In the data rows, zero lies at 4.5, halfway between 4 and 5.
Here are some numbered points:
[6 5 2 1 6 6 4 1 3 2 5 6 1 8] 0
[3 5 6 3 4 4 8 3 4 7 4 5 3 5] 1
[6 4 5 5 2 3 5 4 4 5 4 4 8 4] 2
[4 5 6 2 4 3 8 3 3 6 4 4 3 5] 3
[4 3 1 2 6 6 4 4 4 4 5 5 2 8] 4
[7 4 4 7 1 2 6 5 4 2 2 7 9 2] 5
[4 5 5 1 5 4 8 2 3 7 4 5 1 5] 6
[5 5 5 4 5 6 2 4 5 4 5 4 6 5] 7
[4 4 9 6 2 4 4 6 3 9 6 0 7 4] 8
[4 4 4 7 5 5 1 5 6 3 5 4 6 1] 9
[6 5 2 1 5 5 4 2 4 2 5 6 3 8] 10
[5 5 3 0 2 4 6 0 3 7 3 6 5 5] 11
[5 7 9 6 2 2 9 5 4 4 1 5 8 1] 12
[5 3 6 8 4 4 6 6 5 5 4 4 6 4] 13
[5 4 3 6 5 4 5 6 4 1 4 6 4 6] 14
[2 5 2 4 4 6 0 5 5 6 7 2 3 6] 15
[5 8 5 1 5 4 1 2 5 4 4 6 6 3] 16
[5 5 2 2 5 4 7 4 3 4 4 6 2 7] 17
[4 6 5 1 6 4 9 1 3 9 4 5 0 6] 18
[6 5 3 3 5 3 7 4 4 2 3 7 3 6] 19
[5 4 3 5 5 5 4 6 5 3 4 5 4 5] 20
[6 3 3 7 4 5 3 6 5 2 6 4 5 6] 21
[7 3 2 7 4 6 3 6 6 2 5 4 6 6] 22
Which two points above are nearest to each new point by angle? Their numbers follow each, nearest first.
[5 4 9 6 2 4 5 6 3 9 5 1 7 4] -> 8 13
[5 6 6 6 7 5 3 6 6 2 5 6 3 3] -> 9 20
[2 5 6 3 4 3 5 4 4 5 4 5 6 3] -> 12 1
[5 6 5 3 5 6 3 5 5 4 5 6 4 3] -> 16 7
[4 4 4 4 3 4 4 4 5 5 4 5 5 4] -> 11 2
[2 3 3 5 9 6 2 8 6 2 5 4 2 4] -> 20 9
[5 4 4 4 3 4 3 5 5 3 5 4 7 4] -> 2 5
[5 5 7 6 3 3 6 5 5 5 3 4 7 3] -> 12 2
[4 5 5 5 6 5 3 6 6 3 5 5 4 3] -> 9 20
[5 3 4 4 6 5 5 2 4 9 7 1 1 7] -> 18 6
[3 4 5 5 3 4 4 5 5 4 4 4 6 3] -> 9 2
[3 3 8 7 3 4 5 5 5 8 5 1 7 3] -> 8 13
